In the data rows, 128 means zero.
Each pair is two rows. How far apart are they, by a hidden measure? 0 means very close, and 20 very far. Two or three weighted sums of its numbers give each row a place; it is the straight-line distance between the places.
tensor([136,  93,  90, 121, 176,  99, 157,  83, 122,  99, 105,  97,  86, 151,
         75,  91])
tensor([116, 111, 104, 161, 138, 141, 144, 132, 101,  93,  77, 123, 125, 125,
        125, 121]) ~ 6
tensor([ 95, 124, 126, 122, 102, 123, 113, 124, 176, 144, 104, 119, 129, 172,
        106, 128])
tensor([123, 142, 121, 128,  87, 151,  84, 161, 111, 150, 136, 159, 188, 123,
        199, 159]) ~ 4
tensor([173, 141, 156,  54, 123,  88, 185,  76, 120, 142, 200, 169, 137, 131,
        125, 116])
tensor([122, 132, 142, 220, 134, 169,  85, 207,  99, 117,  91,  80, 129,  38,
        177, 159]) ~ 9
tensor([138,  44,  49,  81, 120,  70, 141,  74, 128,  62, 127, 120, 142, 158,
        135,  55])
tensor([143, 103,  97,  58,  96,  82, 140,  88, 122, 107, 128, 216, 161, 170,
        182,  87]) ~ 8
tensor([104, 186, 183, 153, 119, 164, 105, 150, 140, 178, 113, 135,  84, 125,
         96, 173])
tensor([141, 108, 101, 158, 151, 127, 150, 123, 135, 126, 121,  82,  88, 128,
         86, 106]) ~ 14
tensor([ 75, 143, 130, 137,  88, 156,  80, 143, 152, 168,  57, 148, 141, 166,
        152, 164])
tensor([112, 194, 217, 104, 140, 146, 118, 128, 142, 184, 151, 192,  57, 126,
         60, 163]) ~ 11
tensor([ 84, 184, 172, 178, 106, 200,  46, 193, 149, 194, 110, 153,  91, 111,
        124, 221])
tensor([ 84, 131, 121, 152,  84, 159,  95, 156, 170, 160,  64, 144, 151, 179,
        135, 156]) ~ 10
tensor([117, 156, 185,  99, 130, 127, 136, 110, 161, 168, 140, 148,  70, 119,
         72, 128])
tensor([113, 132, 133, 207, 127, 164, 104, 208,  97, 112,  74,  89, 137,  57,
        178, 155]) ~ 11
tensor([129, 128, 132, 116, 133, 121, 152, 107, 158, 141, 128, 107,  98, 147,
         90, 131])
tensor([104, 115, 113, 177, 137, 143, 115, 164, 130, 115,  94,  92, 129, 106,
        127, 128]) ~ 9
tensor([122, 101,  97, 167, 134, 135, 130, 137, 127, 114,  76,  89, 114, 122,
         99,  92])
tensor([ 97, 180, 166, 221, 104, 213,  35, 220, 124, 166, 105, 120, 159,  58,
        188, 225]) ~ 18
tensor([102, 126, 122, 164, 138, 144, 129, 140, 142, 138,  92,  77, 105, 131,
         95, 113])
tensor([124, 122, 123, 159, 145, 137, 106, 154, 139, 108,  95,  69,  88, 111,
        104, 134]) ~ 6
tensor([179,  94, 117,  94, 154,  79, 195,  93, 115,  90, 200, 133, 138, 108,
        145,  98])
tensor([138,  86, 101, 124, 167, 107, 160,  84, 113,  88, 114,  93,  82, 145,
         75,  68]) ~ 11
tensor([108, 126, 116, 166, 116, 154, 104, 159, 135, 129,  74, 137, 114, 131,
        133, 133])
tensor([116, 203, 189, 148, 125, 182,  90, 165, 125, 174, 142, 140, 100, 104,
        119, 174]) ~ 10
tensor([135, 119, 108, 197, 124, 154, 114, 193,  91, 101, 101,  77, 168,  59,
        183, 142])
tensor([159, 162, 173,  89, 138, 106, 191, 104, 131, 151, 172, 155,  89, 114,
         79, 125]) ~ 12
tensor([140,  57,  76,  60, 117,  48, 142,  70, 115,  60, 169, 209, 171, 173,
        181,  55])
tensor([194, 154, 188, 101, 130, 119, 186, 123, 107, 140, 197, 160, 148,  88,
        162, 153]) ~ 19
tensor([ 80, 143, 137, 143, 123, 164,  82, 151, 168, 180,  87, 114, 140, 158,
        112, 157])
tensor([184,  90,  91,  87, 179,  84, 186,  93, 118,  85, 193,  91, 115,  99,
        104,  82]) ~ 8
tensor([131, 110,  93, 183, 122, 127, 105, 164, 109,  98, 136,  82, 187, 104,
        185, 131])
tensor([116,  80,  65, 159, 102, 115, 115, 140, 115,  97, 119, 112, 196, 141,
        194, 110]) ~ 4
tensor([124, 127, 151, 210, 129, 175,  99, 205,  85,  91,  79, 115, 140,  32,
        187, 164])
tensor([ 95, 213, 199, 201, 129, 204,  59, 214, 108, 189, 138, 134, 131,  82,
        166, 224]) ~ 15
tensor([ 70, 170, 153, 183,  83, 198,  15, 208, 136, 189,  93, 126, 147, 107,
        180, 225])
tensor([ 85, 124, 125,  94,  85, 123,  90, 118, 177, 161, 131, 140, 163, 194,
        154, 124]) ~ 12
tensor([ 97, 110, 115, 147, 111, 143, 127, 139, 104, 102,  31, 174,  95, 133,
        121, 112])
tensor([150, 113, 140,  89, 126,  91, 184,  86, 127, 131, 158, 129, 109, 139,
         83,  89]) ~ 11
tensor([145,  80,  81, 120, 163, 102, 152,  89, 137,  77, 130,  80,  85, 148,
         72,  81])
tensor([130, 117, 114, 108, 148, 120, 154,  97,  87,  93, 130, 134, 146, 140,
        154, 130]) ~ 7
tensor([118, 132, 153, 196, 130, 161, 124, 185,  62,  92,  47, 182, 144,  67,
        185, 161])
tensor([164,  90, 101,  81, 136,  69, 159,  83, 124,  98, 174, 164, 118, 151,
        114,  60]) ~ 6
tensor([118,  94,  73, 122,  94,  98, 113, 115, 128,  89, 125, 178, 195, 160,
        192,  95])
tensor([120,  75,  77, 149, 141, 106, 136, 109, 118,  83,  92, 101, 125, 151,
        115,  92]) ~ 11
tensor([126, 109, 119, 101,  98, 108, 143,  97, 130, 125,  97, 166, 171, 161,
        163, 130])
tensor([128, 214, 181, 104, 117, 175,  92, 163,  98, 195, 220, 126, 177, 102,
        192, 187]) ~ 17
tensor([121,  99,  85, 133,  75, 122, 102, 145, 116, 114, 103, 143, 235, 118,
        223, 126])
tensor([148, 177, 194,  65, 151, 135, 169, 103, 123, 171, 192, 164,  65, 115,
         76, 134]) ~ 10
tensor([125, 137, 130, 185, 145, 155, 108, 154, 127, 134, 103,  74, 109, 121,
        107, 144])
tensor([150,  66,  82,  79, 136,  71, 169,  76, 132,  85, 148, 132, 129, 167,
        119,  57]) ~ 12
tensor([138, 129, 139, 114, 138, 125, 151, 105, 150, 136, 134,  86,  93, 133,
         73, 128])
tensor([126, 131, 135, 201, 134, 178,  80, 208, 105, 119, 114,  66, 174,  62,
        180, 151]) ~ 12
tensor([147,  88,  86, 126, 186,  85, 162,  81, 106,  64, 142,  94, 108, 116,
         96,  86])
tensor([180, 112, 128, 105, 163,  97, 202,  99, 123,  96, 169, 116, 125, 107,
        101, 112]) ~ 6
tensor([103, 137, 148, 105, 112, 134, 117, 125, 169, 151, 129, 133, 136, 175,
        118, 144])
tensor([ 91, 214, 193, 206, 121, 221,  44, 219, 117, 194, 131, 104, 147,  60,
        160, 225]) ~ 6
tensor([169, 103, 106, 100, 143,  98, 181,  89, 146,  87, 147, 113,  94, 145,
         80,  82])
tensor([ 96, 127, 118,  84,  85, 120, 130, 104, 133, 128,  67, 189, 156, 207,
        156, 140]) ~ 11
tensor([148,  66,  73, 113, 155,  84, 152,  78, 127,  71, 118,  62, 106, 158,
         81,  60])
tensor([137, 184, 204,  64, 157, 127, 161, 112, 124, 183, 181, 149,  90, 128,
         84, 149]) ~ 17
tensor([145,  99, 107, 118, 168,  95, 174,  98, 149, 102, 123,  70, 112, 117,
         70,  99])
tensor([142,  51,  29,  76, 116,  60, 137,  55, 123,  52, 117, 143, 152, 182,
        154,  45]) ~ 10
tensor([106, 185, 186, 172, 140, 181,  72, 182, 131, 171, 136, 106,  91, 109,
        120, 188])
tensor([103, 168, 168, 102, 112, 144, 100, 121, 164, 172, 113, 153, 109, 142,
         94, 160]) ~ 4
tensor([117, 102, 108, 158, 139, 137, 133, 144, 101, 106,  51, 132, 118, 134,
        134, 130])
tensor([ 92, 132, 114, 115,  97, 132, 107, 135, 168, 159,  99, 111, 143, 183,
        126, 159]) ~ 16
tensor([131, 102,  84, 159, 150, 130, 132, 125, 133, 107, 103,  90, 100, 134,
         87,  99])
tensor([117,  84, 100, 140, 168, 105, 144, 126, 133,  97, 102,  98, 115, 142,
         71,  96]) ~ 8
tensor([122, 105, 120, 182, 132, 149, 115, 163,  91,  85,  72, 122, 144,  97,
        178, 136])
tensor([125,  81,  73, 106, 123,  88, 138,  94, 140,  98, 132, 124, 144, 144,
        126,  69]) ~ 5
tensor([154, 104, 114,  78, 122,  88, 172,  86, 129, 101, 153, 152, 130, 151,
        112,  68])
tensor([181,  74,  98,  99, 174,  76, 171,  71, 115,  59, 191,  92, 113, 115,
        104,  61]) ~ 6
tensor([124, 185, 196, 109, 143, 151, 116, 121, 146, 186, 136, 162,  67, 122,
         72, 147])
tensor([130, 105, 103, 200, 140, 150, 109, 154, 115, 114,  93,  75, 139,  95,
        136, 126]) ~ 15
tensor([103, 128, 137, 153, 119, 158,  80, 141, 167, 159, 111, 101, 113, 141,
         98, 147])
tensor([108, 177, 162, 217, 130, 177,  55, 197, 128, 172, 121,  71, 140,  75,
        146, 195]) ~ 6
tensor([119, 157, 147, 159, 136, 142, 109, 155, 149, 155, 128,  82,  95, 116,
         85, 154])
tensor([ 60, 150, 130, 132,  79, 160,  59, 149, 164, 181,  82, 112, 142, 164,
        139, 155]) ~ 12
tensor([106,  55,  51, 107, 109,  81, 119,  93, 118,  84, 106, 164, 181, 197,
        193,  91])
tensor([115, 116, 110, 153, 127, 144, 120, 145, 141, 121,  87,  97, 103, 134,
        102, 127]) ~ 7
tensor([ 80, 203, 188, 153, 110, 185,  50, 170, 145, 200,  97, 151,  91, 136,
        123, 195])
tensor([102, 180, 158, 221, 115, 201,  40, 220, 104, 149,  88,  82, 167,  58,
        194, 203]) ~ 6
tensor([ 91, 199, 193, 221, 113, 216,  29, 241, 116, 197, 106,  91, 129,  49,
        173, 218])
tensor([135,  54,  63,  48,  98,  74, 152,  60, 125,  73, 128, 208, 174, 188,
        157,  51]) ~ 15
tensor([121, 107,  88, 193, 146, 150, 124, 167, 107, 102,  92,  86, 162, 108,
        140, 127])
tensor([136,  92, 105,  64, 103,  83, 147,  94, 129, 105, 153, 197, 161, 170,
        149,  74]) ~ 14
tensor([168,  79,  89, 112, 173,  87, 146,  91,  91,  38, 184, 119, 157,  80,
        166,  87])
tensor([142,  74,  73,  78, 125,  64, 157,  86, 126,  87, 140, 160, 147, 170,
        134,  71]) ~ 3
tensor([131,  97,  98, 114, 145, 107, 165,  91, 125, 103, 115,  93, 141, 133,
        127,  98])
tensor([133, 161, 160, 114, 120, 132, 139, 136, 124, 168, 156, 150, 134, 132,
        132, 120]) ~ 8
tensor([ 87, 188, 181, 226, 112, 215,  37, 229, 127, 188, 117, 100, 137,  74,
        179, 234])
tensor([165, 103, 129, 121, 153, 105, 184,  97, 145, 116, 137,  91,  94, 132,
         71, 102]) ~ 14
tensor([102, 187, 170, 136, 132, 158,  98, 134, 148, 195, 136, 156, 104, 118,
         79, 168])
tensor([122, 133, 138, 215, 118, 163, 111, 202,  82,  80,  67, 122, 152,  55,
        181, 154]) ~ 16
tensor([118, 101, 106, 137, 136, 116, 138, 121, 147, 105,  73, 112,  94, 146,
         92, 103])
tensor([167, 171, 187,  92, 144, 129, 187, 103, 120, 154, 202, 169, 108,  96,
        102, 159]) ~ 14
tensor([132, 200, 190,  92, 119, 158, 130, 117, 109, 202, 189, 177,  96, 112,
         98, 164])
tensor([150, 102, 126, 112, 144, 106, 177,  91, 112,  90, 127, 134, 115, 119,
        135, 102]) ~ 12
tensor([ 93, 131, 110, 111,  91, 135,  97, 112, 175, 158,  92, 126, 145, 184,
        132, 132])
tensor([161, 191, 213,  94, 151, 139, 159, 132, 128, 169, 209, 153, 105,  80,
        128, 184]) ~ 11
tensor([163, 101, 132, 111, 144, 112, 164, 103, 148, 118, 165,  73, 137, 113,
        131, 120])
tensor([132, 113, 113, 154, 151, 128, 133, 141, 144, 124,  97,  97, 102, 129,
         89, 120]) ~ 2
tensor([129, 130, 107, 201, 151, 153,  99, 193, 119, 133, 101,  80, 131,  95,
        133, 140])
tensor([135,  84,  59, 150, 130, 109, 106, 146, 124,  91, 109, 102, 173, 140,
        161, 104]) ~ 5
tensor([110, 140, 146, 213, 142, 163, 103, 202,  97, 116,  81, 131, 152,  62,
        178, 170])
tensor([127,  90,  79, 167, 123, 133, 126, 138, 108,  78,  87, 102, 138, 128,
        146, 105]) ~ 7
tensor([134, 132, 129, 153, 140, 137, 136, 135, 146, 141, 127,  97,  98, 118,
        104, 115])
tensor([121, 140, 136, 181, 139, 138, 107, 146, 142, 147, 107,  96, 122, 104,
        106, 136]) ~ 7
tensor([147,  78,  74, 115, 159,  88, 173,  92, 125,  74, 122,  81,  76, 140,
         73,  63])
tensor([113, 219, 190, 162,  98, 199,  63, 210,  94, 202, 163, 143, 160,  81,
        184, 201]) ~ 16
tensor([106, 116, 111, 107, 127, 107, 144, 108, 143, 115,  65, 138, 130, 163,
        121, 107])
tensor([103, 122, 109, 169, 123, 151, 117, 152, 136, 131,  68, 114, 132, 132,
        122, 132]) ~ 7
tensor([ 99, 206, 178, 214, 119, 209,  48, 234, 104, 175, 130, 111, 143,  49,
        173, 204])
tensor([131,  88,  69, 113, 127,  86, 132, 108, 135,  98, 127, 132, 137, 144,
        130,  70]) ~ 9
tensor([151,  64,  66, 103, 157,  83, 167,  73, 124,  78, 153,  98, 109, 158,
        102,  46])
tensor([147, 167, 189,  93, 140, 121, 162,  94, 136, 155, 177, 156,  72, 120,
         76, 138]) ~ 17
tensor([ 92, 126, 127,  92,  95, 128, 135, 101, 122, 128,  48, 210, 117, 178,
        146, 139])
tensor([146,  86,  79, 144, 155, 104, 149, 102, 125,  94, 112,  67,  81, 140,
         81,  78]) ~ 13
tensor([103, 115, 118, 102,  92, 119, 127, 112, 150, 130,  68, 155, 127, 179,
        119, 131])
tensor([107,  69,  61, 144, 116, 112,  99, 113, 121, 102, 100, 131, 191, 165,
        202,  97]) ~ 7
tensor([140, 175, 200,  90, 142, 129, 165, 110, 140, 167, 159, 157,  68, 118,
         69, 144])
tensor([102, 147, 138, 144, 125, 153,  92, 158, 161, 173,  85, 102, 113, 131,
         95, 146]) ~ 7
tensor([124, 182, 170, 167, 117, 180,  97, 184, 117, 179, 142, 123, 124,  89,
        144, 178])
tensor([112, 124, 111,  89,  99, 124, 123, 114, 165, 146, 108, 117, 140, 181,
        126, 130]) ~ 7
tensor([105, 119, 112, 123, 105, 128, 127, 110, 132, 129,  48, 164, 129, 180,
        123, 147])
tensor([ 98, 125, 137, 187, 131, 148, 121, 158,  87,  94,  59, 159, 130,  97,
        140, 156]) ~ 6
tensor([149,  71,  85, 127, 179,  79, 170,  89, 129,  92, 140,  77, 101, 124,
         79,  69])
tensor([123, 126, 105,  92, 100, 117, 130, 107, 162, 139, 121, 112, 157, 169,
        165, 130]) ~ 11
tensor([144, 139, 136,  59, 115,  89, 146,  97, 119, 149, 174, 205, 135, 149,
        145, 113])
tensor([125, 136, 156, 111, 139, 109, 158, 115, 151, 141, 120, 110,  78, 124,
         66, 128]) ~ 7
tensor([116, 175, 193, 110, 122, 147, 133, 128, 154, 172, 144, 160,  91, 140,
         56, 145])
tensor([131, 106,  88, 150, 156, 118, 128, 126, 133, 110, 118,  79,  89, 126,
         90,  91]) ~ 14
tensor([114, 192, 163, 111,  95, 164,  94, 165,  96, 189, 175, 182, 177, 112,
        221, 187])
tensor([175, 113, 128,  85, 129,  84, 184, 102, 102,  64, 185, 157, 163,  87,
        162, 109]) ~ 3
tensor([ 95, 129, 122, 132,  94, 146,  89, 131, 155, 165,  78, 119, 129, 169,
        119, 149])
tensor([110,  85,  68, 111,  78, 104, 104, 109, 123,  98,  97, 201, 212, 154,
        212,  98]) ~ 11
tensor([150, 138, 156, 111, 139, 127, 142, 102, 156, 132, 134, 102, 105, 124,
         97, 129])
tensor([ 78, 124, 114, 127,  86, 145, 102, 140, 154, 155,  77, 126, 121, 166,
        122, 142]) ~ 8
tensor([156,  50,  65,  81, 130,  60, 157,  66, 129,  72, 161, 133, 141, 170,
        117,  36])
tensor([105, 173, 171, 232, 122, 218,  34, 223, 120, 153, 102,  93, 136,  45,
        181, 208]) ~ 10
tensor([ 96, 122, 121, 113, 110, 139, 140, 112,  97, 103,  58, 201, 108, 166,
        119, 130])
tensor([141,  97,  64, 124, 107, 106, 112, 120, 129,  95, 124, 114, 172, 149,
        170,  92]) ~ 7
tensor([177,  79, 108,  72, 133,  77, 152,  88, 108,  50, 164, 169, 154, 111,
        197,  80])
tensor([137,  70,  72, 125, 148,  93, 152,  89, 128,  78, 150,  89, 107, 169,
         92,  62]) ~ 12
tensor([114, 190, 198, 102, 120, 158, 114, 131, 138, 192, 151, 198,  56, 120,
         75, 165])
tensor([110, 136, 124, 118,  60, 124,  96, 146, 110, 141, 124, 231, 225, 145,
        240, 155]) ~ 7
tensor([146, 155, 162, 104, 132, 133, 149, 117, 136, 156, 149, 134, 110, 133,
         96, 132])
tensor([130, 145, 107, 114, 111, 117, 133, 149, 130, 122, 151, 165, 151, 129,
        163, 127]) ~ 9
tensor([132, 167, 157, 122, 130, 133, 111, 142, 130, 167, 170, 147, 130, 140,
        122, 144])
tensor([ 80, 130, 109,  89,  70, 132, 103, 119, 172, 159,  84, 160, 151, 210,
        157, 142]) ~ 7
tensor([ 91, 158, 144, 173, 103, 174,  58, 181, 157, 169, 106,  97, 118, 126,
        138, 181])
tensor([153, 161, 189, 105, 143, 120, 177, 118, 138, 156, 188, 150, 112,  92,
         96, 153]) ~ 9
tensor([149,  67,  71,  77, 124,  69, 158,  79, 135,  97, 159, 142, 134, 171,
        130,  59])
tensor([176,  97, 124, 124, 161,  88, 195,  95, 126,  85, 182,  81, 108,  83,
        103,  93]) ~ 8
tensor([127, 102,  93, 190, 129, 139, 111, 169, 104, 107,  98,  72, 163, 108,
        167, 121])
tensor([164, 108, 118, 106, 163, 111, 174, 108, 139, 103, 158,  76,  92, 127,
         85, 110]) ~ 6
tensor([124, 107, 108, 133, 142, 124, 153, 109, 153, 132, 129,  71, 109, 162,
         80, 102])
tensor([119, 131, 121, 174, 143, 140, 117, 152, 141, 138, 101,  80, 128, 124,
         98, 140]) ~ 6
tensor([124, 202, 207,  88, 153, 161, 124, 112, 125, 200, 189, 177,  80, 129,
         75, 162])
tensor([119,  82,  76, 148, 144, 106, 142, 104, 124,  90,  92, 123, 107, 146,
         86,  88]) ~ 16
tensor([115, 135, 131, 165, 127, 147, 108, 161, 150, 137, 104,  64, 111, 123,
        111, 144])
tensor([170,  69,  88,  82, 152,  66, 168,  76, 119,  59, 181, 124, 133, 133,
        131,  65]) ~ 7
tensor([156, 154, 152,  46, 135,  98, 172,  78, 122, 152, 165, 188, 125, 147,
        122, 103])
tensor([131, 136, 120, 145, 113, 134, 111, 149, 127, 142, 128, 125, 137, 122,
        138, 122]) ~ 9
tensor([141,  64,  52, 105, 135,  86, 149,  77, 138,  84, 140, 132, 135, 163,
        129,  69])
tensor([158, 173, 190,  59, 141, 123, 181,  93, 138, 163, 198, 171,  87, 136,
         88, 134]) ~ 13
tensor([182,  88, 102, 110, 156,  98, 154, 109,  85,  43, 201, 152, 185,  78,
        205, 108])
tensor([145, 191, 168,  72, 133, 138, 127, 113, 102, 189, 221, 125, 126, 123,
        142, 146]) ~ 4
tensor([119,  72,  51,  86,  96,  76, 127,  68, 124,  99, 147, 184, 173, 179,
        166,  68])
tensor([154,  80,  81, 124, 172,  94, 142,  83, 119,  73, 143,  77,  79, 126,
         85,  71]) ~ 7
tensor([156, 189, 230, 111, 138, 144, 157, 140, 129, 166, 163, 178, 103,  65,
        106, 185])
tensor([ 76, 169, 144, 167,  82, 192,  37, 189, 151, 194,  77, 131, 156, 141,
        174, 196]) ~ 11
tensor([195, 100, 137, 130, 160,  90, 178, 107, 104,  54, 197,  85, 147,  67,
        145, 102])
tensor([ 78, 181, 181, 215, 105, 207,   9, 240, 124, 170,  85, 129, 172,  75,
        202, 220]) ~ 10
tensor([121, 133, 133, 213, 145, 158,  83, 182, 110, 126, 102,  78, 146,  70,
        159, 160])
tensor([170, 157, 183, 100, 145, 107, 191,  94, 127, 132, 192, 160, 104,  88,
        102, 131]) ~ 11
tensor([129, 131, 118, 119,  77, 122,  92, 141, 108, 134, 113, 196, 192, 136,
        222, 152])
tensor([163,  91, 120, 129, 168, 113, 165,  78,  87,  64, 152,  87, 129, 119,
        138, 121]) ~ 9
tensor([123,  97,  97, 159, 151, 122, 148, 109, 120,  97,  91, 107, 102, 148,
         72,  99])
tensor([185,  69,  96, 131, 191,  84, 157,  87,  78,  41, 199,  74, 133,  70,
        140,  85]) ~ 4
tensor([124, 121, 119,  97, 104, 120, 158, 114, 118, 100, 114, 173, 159, 156,
        156, 130])
tensor([ 96, 136, 115, 154, 105, 150, 118, 154, 126, 127,  42, 155, 132, 145,
        133, 136]) ~ 7
tensor([151,  62,  60, 109, 167,  74, 167,  80, 120,  55, 156,  79, 108, 128,
         97,  62])
tensor([117, 187, 213,  93, 127, 142, 130, 126, 143, 184, 151, 171,  57, 118,
         69, 166]) ~ 15
tensor([134,  88, 100, 120, 156, 110, 165,  92, 143, 107, 126,  81, 100, 150,
         86, 107])
tensor([ 95, 206, 191, 156, 112, 177,  80, 165, 135, 209, 130, 146,  94, 108,
        107, 188]) ~ 13
tensor([144,  57,  42, 105, 137,  73, 131,  64, 119,  80, 139, 114, 159, 163,
        147,  61])
tensor([ 65, 151, 141, 119,  91, 160,  49, 159, 168, 192,  94, 128, 130, 181,
        132, 166]) ~ 17
tensor([126,  90, 108, 111, 126, 118, 151, 102, 131, 104,  72, 111, 125, 173,
        105, 112])
tensor([ 94, 139, 131, 166, 119, 146,  75, 170, 154, 146,  86, 103, 128, 151,
        118, 140]) ~ 10
tensor([146, 119, 124, 112, 142, 107, 170,  97, 142, 131, 160,  98,  88, 138,
         76, 103])
tensor([129, 135, 150, 104, 135, 118, 152, 112, 160, 148, 140, 119, 102, 129,
         70, 128]) ~ 5
tensor([129, 131, 120, 217, 140, 183,  87, 222,  88, 123, 105,  81, 152,  47,
        179, 159])
tensor([145,  83,  73, 139, 132,  99, 140,  95, 132,  93, 140, 102, 130, 151,
        114,  84]) ~ 9
tensor([151,  85,  97,  50, 110,  66, 173,  63, 125,  98, 163, 207, 161, 178,
        151,  76])
tensor([111, 105, 100, 153, 149, 119, 134, 124, 141, 114,  90,  91,  97, 147,
         79, 113]) ~ 10
tensor([122, 174, 156, 181, 122, 193,  62, 210,  96, 173, 148,  96, 162,  67,
        169, 193])
tensor([137, 201, 178,  77, 125, 135, 140, 106, 115, 194, 201, 140, 116, 134,
        120, 151]) ~ 6
tensor([120, 129, 127, 124, 135, 116, 143, 117, 158, 156, 123, 109,  91, 137,
         61, 122])
tensor([173,  75,  88, 116, 180,  89, 168,  84, 108,  53, 160,  70, 130, 123,
        115,  66]) ~ 14
tensor([141, 138, 139, 110, 138, 124, 158, 110, 159, 137, 122,  98, 100, 125,
         72, 107])
tensor([ 79, 140, 128, 148,  84, 152,  84, 171, 135, 150,  54, 154, 158, 166,
        154, 146]) ~ 12
tensor([168, 106, 107, 111, 169, 107, 183,  99, 133, 104, 170,  68, 124, 104,
        110, 107])
tensor([157,  67,  74,  97, 151,  71, 162,  67, 125,  54, 150, 120, 126, 147,
        115,  56]) ~ 7
tensor([114, 162, 136, 198, 139, 179,  82, 188, 129, 167, 113,  81, 135,  78,
        144, 173])
tensor([135, 101, 109, 114, 158, 113, 161,  94,  99,  78, 122, 131, 110, 123,
        123, 110]) ~ 11
tensor([181,  97, 110,  80, 135,  87, 180,  81, 111,  76, 179, 151, 161, 104,
        152,  94])
tensor([ 79, 145, 131, 130,  92, 153,  80, 141, 172, 168,  92, 118, 146, 173,
        122, 148]) ~ 10
tensor([180,  78,  98, 106, 153,  72, 176,  74, 109,  53, 163, 120, 138, 120,
        130,  72])
tensor([111, 167, 157, 224, 119, 198,  58, 219, 109, 154, 112,  73, 143,  50,
        188, 194]) ~ 4
tensor([133, 182, 184,  60, 132, 135, 143, 116, 122, 183, 219, 148, 116, 134,
        102, 135])
tensor([ 97, 225, 222, 196, 117, 218,  50, 217, 109, 209, 123, 133, 117,  81,
        155, 244]) ~ 16
tensor([162,  70,  80, 107, 156,  65, 169,  84, 110,  57, 177, 140, 139, 112,
        144,  64])
tensor([ 99, 168, 167, 216,  97, 194,  44, 232,  99, 146,  83, 110, 178,  69,
        202, 207]) ~ 10
tensor([ 85, 139, 137, 101, 102, 142,  76, 131, 169, 167, 115, 153, 116, 175,
        120, 151])
tensor([127, 154, 136, 114, 103, 121, 122, 131, 123, 140, 149, 168, 155, 145,
        166, 139]) ~ 4
tensor([170,  91, 110, 120, 161,  98, 174,  98, 115,  77, 168,  57, 138, 111,
        119, 103])
tensor([165,  74,  83,  63, 133,  74, 180,  79, 119,  70, 169, 172, 152, 130,
        144,  62]) ~ 13
tensor([133, 122, 123, 105,  74, 105, 107, 124, 116, 136, 141, 215, 187, 144,
        204, 117])
tensor([136, 136, 119, 105, 112, 115, 152, 124, 120, 133, 159, 142, 133, 145,
        125, 111]) ~ 3
tensor([112, 118, 129, 174, 136, 142, 128, 142,  89, 101,  79, 136, 129, 124,
        141, 130])
tensor([158,  86, 104, 125, 154, 111, 164,  98, 101,  84, 116, 136, 111, 132,
        101,  98]) ~ 7
tensor([107, 143, 154, 106, 104, 124,  92, 111, 151, 160, 114, 169, 112, 149,
        112, 160])
tensor([ 80, 191, 200, 204, 106, 198,  36, 208, 142, 195, 104, 124, 114,  78,
        146, 216]) ~ 2
tensor([139,  97, 102, 110, 154, 106, 144, 104, 140, 104, 142,  97, 125, 138,
        100,  78])
tensor([143, 179, 189,  83, 136, 141, 140, 125, 150, 181, 181, 152,  97, 142,
         76, 135]) ~ 10
tensor([128,  60,  49, 124, 148,  86, 140,  85, 135,  77, 138,  88, 114, 163,
        110,  73])
tensor([132, 122, 123, 201, 124, 165, 114, 174,  81,  91,  76, 123, 160,  77,
        180, 151]) ~ 4
tensor([106,  77,  72, 117,  73,  87,  99, 119, 126, 104,  83, 226, 210, 173,
        234, 105])
tensor([166,  96, 106, 125, 171, 105, 165,  94,  87,  65, 153, 102, 126, 114,
        123,  98]) ~ 5
tensor([104, 162, 170, 124, 121, 154,  91, 138, 155, 171, 129, 121,  95, 144,
         81, 148])
tensor([175, 129, 147, 119, 168, 100, 179, 106, 130, 108, 154, 112,  97, 115,
         92, 104]) ~ 11
tensor([139,  59,  68,  69,  98,  64, 139,  64, 136,  71, 131, 204, 163, 190,
        163,  68])
tensor([125, 126, 113, 113,  76, 123, 111, 137, 107, 123, 131, 203, 201, 145,
        219, 131]) ~ 4
tensor([123, 171, 142, 220, 132, 186,  77, 210, 112, 150, 126,  70, 156,  57,
        172, 174])
tensor([137, 154, 139,  97, 103, 123, 145, 132, 121, 151, 162, 179, 142, 154,
        156, 123]) ~ 10
tensor([ 89, 152, 143, 152,  97, 166,  75, 145, 173, 165,  87, 110, 114, 141,
        118, 170])
tensor([171,  86, 103, 119, 181,  95, 188,  90, 135,  91, 172,  54, 117, 114,
         86,  87]) ~ 11
tensor([126, 190, 141, 135,  99, 150,  93, 157,  98, 179, 173, 152, 158, 118,
        185, 160])
tensor([108, 125,  91, 163, 132, 139, 111, 141, 134, 123,  96,  80, 107, 111,
        105, 122]) ~ 9
